[145 106 144 185 154  91 115 183 166 106 134  96 108  98 114 134 171 156
 113 129] : S
[151 102 166 174 147  93 116 179 166 111 150  86 112 106 121 138 162 162
 116 163] : Y
[150 102 142 175 148  93 117 181 166 110 147  88 111 105 119 145 164 162
 115 122] : J
[124 129 142 219 156 106 114 165 146  90 108 131 102  77 105 113 184 142
 114  86] : W
[150 102 142 175 131  93 117 181 166 110 147  88 111 105 119 137 164 162
 115 122] : V
[151 141 117 176  97 139 120 110 145 176 200 108 137 104 156 106 130 177
 165 103] : N
[147 148 115 184  97 141 121 105 143  99 195 117 137  99 157 101 133 174
 118 108] : M
[150 102 142 175 148  93 115 181 166 110 147  88 111 105 119 137 164 162
 115 122] : H
[121 136 142 220 153 111 114 157 159 177 106 138 104  73 108 107 185 142
 114 105] : A
[129 165 116 214 104 150 118  98 141  87 165 145 131  80 147  85 149 160
 118 142] : U
q: [145 106 144 185 154  91 115 183 166 106 134  96 108  98 114 134 171 156
 113 129]
S
rest: [142 219]
[156 106 114 165 146  90 108 131 102  77 105 113 184 142 114  86]
q: [150 102 142 175 148  93 117 181 166 110 147  88 111 105 119 145 164 162
 115 122]
J
q: [151 102 166 174 147  93 116 179 166 111 150  86 112 106 121 138 162 162
 116 163]
Y

[ 84  78 108 220 165 174 107 156  84 102] : Ved
[ 84  78 108  97 102 174 117 220 139 171] : gese
[165  78 108  97 165 174 135 156 174 102] : mabet
q: [ 84  78 108 220 165 174 107 156  84 102]
Ved
rest: [102 174 117 220 139]
[171]
rest: [165 174 107]
[156  84 102]
q: [165  78 108  97 165 174 135 156 174 102]
mabet

[117 165 121 149 109 128 120 102 110] : Bav
[129 201 135 172  95 128 116 110  97] : Zed
[116 165 121 149  95 127 111 145 109] : banat
[111 236 118 197 171 134 116 130  95] : teno
[125 202 134 183 101 136 133 119 104] : ponef
[ 74 145  81 140 101 128 102 145 107] : tifez
[ 73 125  72 126 110 131 126 171 139] : ruzot
[151 172 148 129 132 131 133 140 143] : zulo
both tifez ponef: 
[101]
rest: [ 95 128]
[116 110  97]
both teno ponef: 
[134]
both banat tifez: 
[145]
q: [116 165 121 149  95 127 111 145 109]
banat
rest: [117 165 121 149]
[109 128 120 102 110]

[137  70  63 120 133 125  69 137  91  51 121 160 211  86  88 166] : Metib
[101  91 221 164 175 136 245  25 226 167 144 121  91  90 160  60] : kur
[119 131 221 163 175 135 192  87 195 166  90 165  74 187 193 100] : rizim
rest: [221 164]
[175 136 245  25 226 167 144 121  91  90 160  60]
both rizim Metib: 
[166]
rest: [175 135]
[192  87 195 166  90 165  74 187 193 100]
rest: [226 167]
[144 121  91  90 160  60]
q: [119 131 221 163 175 135 192  87 195 166  90 165  74 187 193 100]
rizim

[135 167  45 135  59 205 179  89  95  67 168 189 115 147 147 170 159 174
 192 132 153  26  38 186 192  62 111  70 212 151 108 123 132] : soz
[ 81 101 153 142 145 173  97 142 166 201  42 165 143  53 108 182 238 204
 122  24  64 140  38 155  50  64  12 190  99 193 111  83 126] : zari
[116  41 112  34 242 173 237 107 163 157  93 136 192 174  81 118 116 184
 155  67 102  72  90 138 187  63  91 203 122 124 134 134 202] : puvim
[139  80 186 114 214 136  58 184 151 151 160  79  58  39 105 171 174  66
 241 160 134  23 109 148 196 132 120 198 167 134 125  96  63] : Napub
[194 139 186 247  94 205 106 134 215  65 114 185 168 224 135 206  85 110
 111 113 164 185 142  96 134  57 193  96 182 206 160 188 211] : rabiv
[124 101 153 142 145 172 106 133 215  53 171 151 166 223 214 147  48 154
  77 107 135  23 109 134 108  38 136  67  48 215 138  69  85] : pini
both puvim rabiv: 
[134]
q: [116  41 112  34 242 173 237 107 163 157  93 136 192 174  81 118 116 184
 155  67 102  72  90 138 187  63  91 203 122 124 134 134 202]
puvim
q: [135 167  45 135  59 205 179  89  95  67 168 189 115 147 147 170 159 174
 192 132 153  26  38 186 192  62 111  70 212 151 108 123 132]
soz
rest: [172 106 133 215]
[ 53 171 151 166 223 214 147  48 154  77 107 135  23 109 134 108  38 136
  67  48 215 138  69  85]
rest: [101 153 142 145 173]
[ 97 142 166 201  42 165 143  53 108 182 238 204 122  24  64 140  38 155
  50  64  12 190  99 193 111  83 126]
rest: [134  23 109]
[148 196 132 120 198 167 134 125  96  63]
q: [139  80 186 114 214 136  58 184 151 151 160  79  58  39 105 171 174  66
 241 160 134  23 109 148 196 132 120 198 167 134 125  96  63]
Napub

[ 89 128  92  94  95 210 128 156 127  75 135 151 196 116 153 129 148 153
  94 112 128 154 136 142 105 123 126 169  98 113 100]  sopad
[ 95 127 108 154  95 216 121 159 127  75 140 147 196 114 146 122 148 153
  91 107 128 154 135 142 107 123 126 170 103 109 100]  rad
[ 89 128  92  94  95 210 128 156 127  75 135 151 196 116 146 129 148 153
  94 112 128 154 136 142 105 123 126 170  98 113 100]  Gurat
q: [ 89 128  92  94  95 210 128 156 127  75 135 151 196 116 146 129 148 153
  94 112 128 154 136 142 105 123 126 170  98 113 100]
Gurat
rest: [127 108]
[154  95 216 121 159 127  75 140 147 196 114 146 122 148 153  91 107 128
 154 135 142 107 123 126 170 103 109 100]
rest: [146 122]
[148 153  91 107 128 154 135 142 107 123 126 170 103 109 100]

[123 157 150  85 131 146 197 207  69 113  23  86 147  89 170  78 110  64
  78] = Sibuz
[122 176  92 209 130 146 134 140 142 175  88  80 140  93 150  87 123  99
  68] = bogid
[178 176  92  83 130 146 134 140 142 175  88  80 140  93 150  87 123  99
  68] = Seta
rest: [131 146]
[197 207  69 113  23  86 147  89 170  78 110  64  78]
q: [123 157 150  85 131 146 197 207  69 113  23  86 147  89 170  78 110  64
  78]
Sibuz

[133 104 119 205 176  70 147 111 121 147 208 205 125 134] = fipil
[ 34 130 108  80 176 111 113 136 126 131 207 205 125  77] = duvuf
[134 104 110 205  53  70 147 101 121 113 112 205 125  77] = Lif
rest: [ 53  70 147 101]
[121 113 112 205 125  77]
q: [ 34 130 108  80 176 111 113 136 126 131 207 205 125  77]
duvuf
rest: [111 121]
[147 208 205 125 134]

[112  92 176 113 145  64 172  53  88 106 149 121 117 130  52] : dipe
[ 94  72 148 106 106  64 172  52 140  53 160  96 137  98 173] : madi
[112  81 176 113 145  64 172 140  88 106 149 121 117 130 146] : Vebad
[113  72 148 106 106  64 172 140  88 106 149 121 117 130 146] : Nim
rest: [ 94  72 148 106 106]
[ 64 172  52 140  53 160  96 137  98 173]
rest: [140  53 160  96]
[137  98 173]
q: [112  92 176 113 145  64 172  53  88 106 149 121 117 130  52]
dipe
q: [ 94  72 148 106 106  64 172  52 140  53 160  96 137  98 173]
madi
rest: [ 64 172  53]
[ 88 106 149 121 117 130  52]

[120 127 131 132 125 126 129 120 121 130 127 127]  fome
[128 119 116 124 126 132 126 129 174 140 169 135]  zubo
[134 117 131 135 117 141 128 100 166 146 180 147]  pof
[128 119 116 124 126 120 126 116 174  72  37 107]  nuzap
[133 119 119 129 135 133 134 126 169 129 161 136]  zisad
[119 129  99 124  79 135  98  56 204 186 215 146]  lifu
[131 123 130 130 136 130 135 136 132 120 129 129]  Kelos
[111 128 101 124  75 130  94  53 194 189 207 141]  Faf
[135 128 138 130 157 123 145 168  98  95  85 119]  Nazu
both Nazu fome: 
[130]
both nuzap pof: 
[128]
both fome Nazu: 
[130]

[161  53  86 132 141 134 127 193 140 154 153 135 156 124 139 113 137 122
  74 138  98] = deg
[ 68 176 140 105 115 106 133 153  84 135 155 136 156 138 141  95 150 138
  82 168 131] = dopan
[ 20 227 145 166 189 150 219 107 124 112 147 104  98 155 156  80 135 230
 204 161 106] = gok
[175 105  76  97 101  90 111 209 183 145 132 114 147 227 137 121 107  92
 113 104  46] = paruk
[ 78 188 168  85  78  87 119 119  65 123 139 131 107 183 103 159 109 177
 110 129 128] = maz
[ 78 188 226  85 115  87 119 119  65 136 139 131 107 183 103 159 109 177
 124 129 128] = Gazop
[115  92 170 166 146 147 225  50  97 150 116 214 144 170 213 144 127  92
  63 149 154] = pov
[132 126 112 151 157 144 148 127 164 119 126 123 132 112 147 108 133 125
 156 129 118] = vikif
both gok maz: 
[107]
rest: [135 156]
[124 139 113 137 122  74 138  98]
both maz gok: 
[107]
q: [ 78 188 226  85 115  87 119 119  65 136 139 131 107 183 103 159 109 177
 124 129 128]
Gazop

[135 169 168 169]  visuk
[135 169 128  79]  sus
[162 128 126 220]  Zugof
both sus Zugof: 
[128]
q: [135 169 128  79]
sus
rest: [162 128 126]
[220]
both Zugof sus: 
[128]

